One turn sends every row of this set to another row. A few are shown first. Where does it send the rows asked after them?
Nid: [ 21  -2 -29   9   7   7  19  -4 -27 -11 -18  -2 -15]
maveg: [ 19   6 -25  11   9  14  11   3 -27 -12 -25   3 -13]
Lizig: [ 18   0 -11 -14  27   1 -12  -3 -30  12  10  15   1]
reri: [ -2 -10 -18 -28 -20 -10  22  24  12  12   1  -6  -8]
pem: [ 16  -1   1 -12 -14  31 -31  18   6  17  -6   9   2]
nudu: [  3   2   0  -4   3  -1  10 -10  37  -6  29 -13  14]
Maki: [ 10  -6 -32  -5 -16   5  -8   8  -4 -21 -13 -35 -12]
buse: [-21  -1   9 -40  -5  -2  19  -4  -6  -6  -4  12 -11]
vora: [  2  11   6   6  -7   6 -11 -12  13  20 -35   3 -15]
tizu: [ 10   1   7  -5   6   0   9   2  37  -3  30 -15   9]
Pepa: [  7  -7  13  -4  31 -16   9 -12   9  14  -7  -5  17]
Moso: [  0  -8  16 -12  31 -17  13   0   5  17  -1  -1  14]
geku: [ 11  -2  -3   2 -13  26  24  30  13  -1  -6  19   7]
pevik: [  5   0 -24  14   9  14   8  -2 -28 -13 -23   4 -19]
Kaso: [  0  -9 -26  -9 -19   8 -14  -2 -13 -20 -20 -32  -5]
Bak: [ 15  -4 -11 -18  29   4  -5   0 -30  12  11   9 -11]
Dor: [-10  -2  12  -5 -11  27  -5   5  21 -33  -3 -20  13]
potop: [-24   4  11 -41  -7   7  16  -4  -9  -3  -3   7  -9]
lam: [ 23  -9 -11 -16  29   4 -14  -1 -27  10   9   7   1]
gamis: [ -6  23  -7  -7  -8   9   3 -23   5   7  15  13 -29]
Vakul: [ -6   1   6 -15 -11  30   3   1  18 -34  -3 -24  14]
sut: [ -1 -18 -19 -28 -16  -4  24  21  16  10   7   1  -5]
Dadiv: [-12   0  10 -13  -7  23  -1  -1  11 -35  -4 -28  16]
suve: [ 16  -9  17 -18  25 -13   5  -5   6  19  -3 -11  21]
Kufim: [ 17  -6  -9 -11  25   8   0  -1 -33   9  14  13  10]
gib: [ 10  -7  -3  -2 -11  33  22  30  17   3  -9  13  10]
puro: [  1   5   8 -10 -14  30  -4  -8  12 -37   4 -23  10]
faku: [  6  -6 -25  -4 -18  15 -18   6   1 -19 -17 -31 -18]
neli: [  9  -4  16 -16  29 -18   9 -11   9  15  -5  -1  15]
zus: [  1  22   8   8  -7   8 -12 -10   6  16 -32   3 -16]
bunot: [ -7  24  -4 -12  -8   1  -3 -20  -2   4  13  14 -30]
kipan: [  9   6   2  -3   8   4   6 -12  32  -8  33 -18   9]
mozi: [ 14   5  -3  -5 -14  33 -28  19   9  21  -8   0   1]
Beviz: [  4  -4 -33  -5 -19  13 -13   9  -5 -17 -18 -32  -6]
toku: [ 15  -1 -23  14  11  14  12   4 -29 -20 -19   5  -7]
Daru: [  9   4   4   8   0  -3   8 -11  34  -4  21 -17  18]

Nid -> Kaso
neli -> Lizig
Now find these:
gamis -> vora
kipan -> Pepa
mozi -> gib
faku -> Dor

